One vector is turned by the same rotation once a step. Each row is the vector after some number of steps, and that number follows the row.
The counts run from 0 to 238.
[-10,5,-11,4,-11,15,-6,-3,-10,0,19,-23,3,-8,8,8,2,3,-10,-5,-2,5,-16,12,0,-5,15,16,-4,14,-10,15,-14,-1,7,4,14,-8,-5,-12,4,5,-23,1,-18,6,-14,-7,15,-3,4,14,3,-6,0,-2,-7,-12,-13,-5,-8,7,1,3,9,9,-12,16,-11,-2,-14,1,3,1,-1,6,-2,6,-14] -> 77
[-7,12,-7,-5,-11,-17,-12,7,5,-7,6,-14,8,3,18,-13,-3,19,4,-2,-8,-1,14,8,-1,0,-10,-16,21,-1,-3,-6,6,-10,-7,-8,4,-6,-16,4,-17,-12,-5,16,-8,6,2,-11,5,-10,8,20,5,-12,11,-1,-8,-9,5,-2,13,9,2,-16,4,0,-1,4,-4,2,1,3,-6,4,-5,-3,-2,-15,13] -> 62
[27,-5,8,5,-8,3,12,0,12,5,3,0,16,19,13,-19,9,4,-12,6,15,-13,19,-5,16,-5,2,-10,0,-7,8,-12,5,-1,7,-4,5,6,-13,18,-5,-7,11,-5,9,-6,4,-16,-1,-7,8,-8,-1,14,12,2,-1,-11,-10,8,6,3,-1,-2,18,-2,-3,15,0,8,11,-13,-10,4,-7,-4,10,-4,-2] -> 198
[-1,-6,3,-4,-20,-12,-7,-5,-3,18,4,-21,-3,18,5,3,-5,7,1,-16,6,0,3,1,8,-1,-1,8,13,-2,5,4,9,10,19,-7,3,22,4,-7,-17,6,5,-4,-15,-13,3,6,7,7,13,1,20,-2,0,0,5,-7,14,3,-8,5,18,4,2,-6,-6,-12,13,3,-4,-7,-3,10,9,2,8,-26,10] -> 236
[6,4,9,19,-1,20,6,0,13,9,5,2,4,15,-8,0,-6,8,-15,0,18,-9,-15,1,10,-2,9,14,2,4,12,1,-6,-2,-7,-5,1,0,-4,12,12,-2,-20,4,8,5,6,4,2,-9,5,3,12,7,5,11,-8,-18,-22,-1,-1,6,1,0,9,14,0,21,-11,8,-4,-18,-11,-1,-14,2,6,-8,-3] -> 52
[-8,-2,0,-4,-7,-2,-2,-10,-22,5,13,-8,7,-21,5,-16,1,2,6,5,20,2,12,5,0,-1,3,4,-4,-3,-1,-11,7,-11,-13,-6,9,-19,-4,6,-18,-19,-10,-3,-6,2,-4,7,4,6,8,17,5,4,7,-4,6,-7,-8,-2,-1,-6,15,9,5,6,-14,0,10,-19,-9,-7,11,3,5,12,1,-27,1] -> 94
[-6,11,1,8,-2,9,5,4,11,5,3,-4,6,3,-2,-3,-9,14,0,-6,-1,-6,-2,3,-4,1,-10,13,17,-3,5,5,0,-11,-14,-24,-6,6,-4,12,-6,1,-16,18,3,-7,3,7,11,-24,16,12,7,-9,8,3,2,-20,3,0,4,11,7,-10,3,3,1,17,-4,16,-6,-16,4,2,-15,2,-1,-10,5] -> 56
[-9,6,0,1,-13,-19,-12,1,7,4,-3,-16,-2,19,17,-17,-4,21,-8,-8,4,-1,4,-3,8,1,6,-18,3,7,6,-8,8,6,11,10,7,-3,-11,1,-10,-9,-9,5,-7,17,3,-7,-3,6,-3,20,6,6,1,1,-13,-9,-2,-7,10,7,-11,-15,13,11,-5,5,-3,-1,4,10,-14,1,7,-13,3,-18,10] -> 65
[10,-10,3,-4,-6,2,7,-7,-9,7,15,1,2,-5,-3,25,7,3,-7,1,4,10,4,-1,-1,-2,-1,19,-8,7,-6,5,-16,4,4,-20,0,12,2,-13,-2,18,0,-2,-17,-24,12,-5,1,-11,4,-9,22,-5,17,-2,2,-3,-3,7,1,8,18,5,7,-3,3,1,4,-4,-5,-17,11,2,-13,5,9,-12,-7] -> 187
[1,3,-1,8,1,4,17,-1,-21,12,11,-3,-4,-12,-12,-2,3,-8,-7,-2,13,-9,-6,-4,-2,-10,5,28,1,-6,-2,5,14,-12,-5,-8,-4,0,-6,6,2,5,-15,-7,12,-3,-8,10,5,-6,-14,2,-3,6,6,-1,15,-13,-13,6,-19,-3,13,11,11,-7,-5,5,-14,-2,-6,-13,20,1,-10,-3,-2,10,-6] -> 139
[-9,-11,13,-9,-11,4,0,-13,-2,2,21,-6,13,3,-9,-15,2,-4,1,-1,8,17,7,-3,2,1,5,4,-1,12,-3,-18,-11,4,-13,-8,8,-6,8,1,-10,-5,2,3,-6,-11,1,9,-3,-1,9,10,14,8,-6,1,-8,-1,-14,-6,9,4,16,7,-3,2,-8,2,7,-16,-4,-7,-10,1,-11,21,13,-26,-5] -> 99
[-2,2,3,1,-9,-12,6,12,5,3,4,2,1,7,-2,1,10,0,-10,-3,-22,6,9,-7,-9,-13,-6,6,7,0,-2,-4,-7,-1,-5,-17,-8,14,-10,-4,-8,14,-1,15,10,-15,4,-13,-4,-23,-8,5,2,-2,11,9,-1,-9,-4,4,3,13,1,-11,6,-11,2,14,-13,15,11,-8,-4,1,-31,-10,3,10,3] -> 168
[-4,18,1,-8,2,2,19,-9,4,-2,5,-10,12,4,-6,-14,-3,0,-10,3,10,10,-1,7,-2,-7,0,13,10,0,-1,-2,21,-10,2,1,5,-12,1,11,-9,-3,1,0,-10,6,-15,2,21,-6,-1,12,0,-10,-13,-13,-12,-17,-19,0,3,8,-3,-2,8,8,-8,11,-14,2,-8,10,15,-2,-2,-9,-2,20,-6] -> 108
[6,4,3,-12,8,-16,22,-10,-1,15,-2,2,-4,14,-6,-8,2,1,-3,-2,8,8,12,-16,9,7,-4,5,-3,-2,12,-14,17,12,7,2,-12,9,6,5,-14,8,5,4,-16,2,16,-5,-2,-6,-20,0,17,4,2,-10,-6,-7,-7,8,5,6,4,-4,3,3,-6,-5,-4,-6,-2,5,13,-3,-6,-16,13,-17,-2] -> 154
[-4,0,-6,6,-23,3,-10,8,-7,-6,28,-17,12,0,7,3,4,1,-13,-4,-5,3,0,14,0,-18,12,6,12,7,-12,6,-15,-10,-7,-4,14,-7,-9,-8,-10,-3,2,4,3,-15,-9,-3,17,0,20,13,-4,-4,0,5,2,-5,-11,-6,3,4,11,2,10,-6,-3,12,-8,1,10,0,-13,4,-13,5,-3,3,-7] -> 81
[-8,12,0,0,-8,-8,8,6,-6,1,5,-1,6,1,-1,-26,-2,-6,-2,-6,-1,5,9,7,-11,-13,-4,-3,7,0,0,-11,10,-23,-11,1,12,-20,-13,9,-12,-21,-14,5,11,3,-3,1,6,2,-15,12,-22,8,-6,3,-6,-8,-25,0,4,2,-5,-3,12,5,-3,11,-7,-1,3,-3,5,3,-11,1,-10,13,6] -> 113
[-1,0,-4,-3,-13,-16,-3,-7,-10,10,8,-14,-3,5,6,9,-10,9,2,-3,20,0,2,7,1,-2,-2,11,12,-4,-4,6,13,-1,7,-6,11,4,5,-2,-15,-3,5,-5,-18,-15,7,8,17,5,16,12,21,-12,5,-7,6,-6,5,0,-1,0,25,7,6,1,0,-15,8,-5,-6,0,8,10,10,2,-2,-20,12] -> 238
[-4,-5,4,3,1,-12,-8,-3,-13,-13,16,-7,-3,-19,-2,-26,1,10,0,14,15,-14,4,-7,-1,-15,-4,6,4,-2,-7,-8,13,-2,-16,-9,-6,5,-17,12,-1,-7,3,1,8,2,-12,1,-1,-9,-9,10,6,0,7,-2,12,-17,-6,0,-9,-7,14,3,-8,-13,-3,0,-20,-16,0,-11,-6,5,-16,-1,2,-2,4] -> 145
[-18,2,-8,-11,-15,-21,-4,-7,-23,-6,13,-17,-9,-14,-2,-1,-4,6,1,0,0,17,-1,7,-14,-10,0,10,2,9,-18,0,11,0,6,8,5,-4,-3,-16,-13,0,-1,-1,-21,-4,-8,0,8,6,-18,13,12,-10,-6,-10,-2,-1,-9,-3,-7,-2,15,3,1,-1,-5,-16,-9,-20,-9,9,10,5,1,-4,-1,8,9] -> 126
[1,16,4,-13,1,5,16,-8,4,5,5,-12,15,8,-1,-24,0,-6,-6,2,4,7,2,5,4,-7,3,7,8,0,3,-8,20,-9,5,6,3,-6,-2,10,-12,0,-4,2,-10,12,-19,-4,17,-4,-6,4,-8,-1,-16,-7,-13,-17,-19,3,-1,9,-5,-7,9,5,-14,14,-15,4,-6,7,13,-3,1,-10,1,20,-9] -> 109
[7,0,-8,3,-2,-22,-8,-4,-19,-4,3,-7,-10,-19,21,-1,8,14,-10,1,8,-11,10,0,-4,-7,4,-10,-12,4,1,-1,14,0,12,6,4,1,-17,-7,-7,-9,-12,-1,-4,10,5,-23,-5,4,-17,4,7,7,21,-3,4,-5,-2,6,-6,-3,1,-8,18,4,1,-2,-3,-6,-2,-1,8,7,3,-17,-5,2,12] -> 177
[-6,0,0,1,-5,2,2,-9,-12,21,-2,-18,-1,0,11,-17,2,-1,-7,-2,24,-13,5,-5,10,1,8,9,1,-6,8,-1,24,2,12,-7,4,-2,-2,7,-19,-4,-6,-8,5,5,-13,4,2,9,11,12,-2,11,4,-2,8,-14,4,-1,-11,2,8,6,17,3,-13,3,8,3,-2,2,17,3,16,-11,1,-12,-2] -> 90
[4,13,-5,-11,11,-11,26,-6,-11,4,1,13,-3,-10,-11,5,2,5,1,6,9,12,7,-4,-4,3,-9,10,-4,3,3,-9,15,-4,-8,5,-4,-13,2,5,-2,-4,-11,7,-15,5,20,-2,2,-14,-24,4,19,-5,11,-13,-4,-4,-18,9,4,6,5,-5,5,13,0,-2,-5,-11,-15,3,22,-2,-12,-8,2,-6,5] -> 157
[-3,4,-7,2,-11,9,-7,-2,-6,-1,26,-24,3,-4,11,2,8,-2,-12,-6,-8,3,-15,10,7,-4,15,10,0,14,-7,13,-14,4,11,3,13,-2,-8,-13,2,10,-16,3,-16,6,-17,-12,14,-1,7,11,-1,0,-2,0,-4,-10,-7,-4,-9,9,1,-3,6,-1,-13,19,-7,-2,-11,-3,-6,0,1,4,6,4,-19] -> 78
[7,2,10,14,-2,21,8,-1,16,15,6,-4,4,23,-4,-6,-5,7,-13,-8,8,-9,-13,-8,15,1,6,12,4,5,17,3,-6,0,-4,-6,-2,9,-3,14,8,6,-15,4,2,6,5,3,3,-12,6,1,9,7,4,11,-6,-18,-12,2,-5,10,0,-1,8,8,-5,27,-8,16,-6,-18,-7,-2,-12,4,10,-13,-7] -> 53
[-4,4,4,-1,-16,-7,-7,-6,6,-14,5,-5,5,8,8,3,-2,21,-8,1,0,21,4,15,-9,-4,-9,-10,-3,12,-10,-9,-12,0,-2,2,11,-1,-7,-8,-1,-11,5,7,-21,-5,14,-12,2,-7,-1,2,23,-13,-2,-2,-19,2,-19,-4,15,3,3,-9,5,13,6,-1,-2,-4,-5,-6,-18,8,-13,8,2,-7,17] -> 213
[6,-2,0,6,-1,3,17,2,-20,15,12,3,-3,-9,-16,5,3,-15,-6,-2,10,-3,0,-2,-7,-10,4,32,5,-2,-4,0,8,-13,-8,-11,0,-3,2,6,-1,5,-10,-6,12,-14,3,9,8,-7,-9,2,-5,4,7,1,14,-9,-15,10,-15,0,17,11,12,-9,0,4,-5,0,-2,-13,22,3,-16,-1,-2,6,-2] -> 138
[3,14,-4,10,-7,6,14,0,4,13,-6,-6,-1,13,9,14,-2,3,-18,-16,5,3,-6,17,-5,-5,0,11,0,1,6,12,10,-11,20,5,11,1,-4,-2,0,-2,-15,-1,-13,-3,7,-3,13,-1,-3,0,3,-6,-1,-5,-11,-8,-15,6,-9,12,-8,-4,25,13,2,12,-4,18,-8,-5,11,4,3,-9,-10,21,7] -> 221
[7,-2,1,1,-17,-14,5,4,-17,3,18,3,-5,7,-6,7,1,-7,-14,-2,7,10,-3,-2,0,-14,12,14,-1,2,-11,-5,8,-7,2,16,17,-11,-3,-8,-6,-3,7,-9,-2,-15,8,4,6,10,-20,4,0,3,-1,-1,1,7,-29,2,-1,-1,12,12,15,-1,4,-6,-14,-13,7,5,2,8,-14,-6,0,15,-1] -> 132
[21,4,4,7,-7,11,11,5,6,8,21,13,13,15,-2,2,-2,4,-4,-2,8,1,2,2,15,3,1,0,9,3,9,-7,-9,-6,-13,1,12,-13,-3,11,5,-12,-8,3,-6,-5,22,-2,8,-4,7,0,6,4,12,5,-4,-2,-24,7,10,6,7,5,9,4,1,14,2,-4,-2,-18,-8,5,-14,14,10,-20,-9] -> 49
[-3,4,4,-3,1,2,6,-10,-3,6,-7,-3,7,-13,6,-8,2,15,9,-3,5,3,16,8,-10,6,-18,-3,-1,-2,7,-10,-1,-4,-7,-25,-5,4,-4,8,-10,-8,-14,7,-15,2,11,-5,-2,-15,5,-1,15,-5,12,-5,-6,-12,8,8,1,6,7,-6,4,8,-1,2,15,3,-15,-23,13,1,-3,12,5,-22,18] -> 206
[-15,1,9,-2,-15,-8,-1,5,-7,16,-3,-8,-3,5,0,-26,1,-11,-1,-17,-18,9,12,-3,-8,-11,-2,-5,4,6,9,-18,-1,-4,0,-9,-2,3,-5,-4,-16,-5,-16,4,12,3,-6,2,-13,-2,-20,10,-20,20,-12,11,-3,-9,-5,3,-8,12,-3,-4,3,-4,-5,9,3,7,0,-9,-5,1,-12,7,3,-2,9] -> 117
[15,1,0,-4,3,2,5,-2,-13,6,22,-8,3,-16,-4,-22,6,-11,7,2,0,-10,7,-8,1,-8,-5,12,11,-3,2,-3,5,-1,-6,-13,-8,10,-8,9,-4,13,-4,3,-1,3,-15,-6,4,-12,-9,-2,-10,7,8,-4,16,-15,4,13,-17,-1,15,7,-7,-23,-12,6,-11,-7,-6,-21,7,3,-11,9,12,-4,-7] -> 142
[-2,15,-6,-7,-8,-10,-8,4,10,-4,7,-16,10,5,19,-20,-9,17,8,-4,-12,-2,15,8,4,-2,-9,-13,23,-1,2,-5,4,-5,0,-10,1,2,-13,5,-18,-7,-8,19,-12,8,-2,-13,10,-10,6,16,1,-11,8,-4,-3,-15,7,1,5,12,-1,-18,-2,-4,-8,10,-2,7,-2,-3,-7,5,-2,-1,2,-17,7] -> 61
[5,-1,4,0,-4,-5,6,6,3,3,8,-2,1,11,-2,-4,8,2,-14,-5,-21,5,5,-11,-3,-11,0,5,2,7,0,-3,-12,6,-3,-16,-9,18,-10,-7,-1,19,-3,14,2,-10,1,-16,-3,-22,-13,-1,-1,8,2,8,-6,-10,-9,4,2,16,-6,-8,3,-10,2,17,-14,15,3,-9,-10,-2,-29,-9,9,11,-3] -> 167
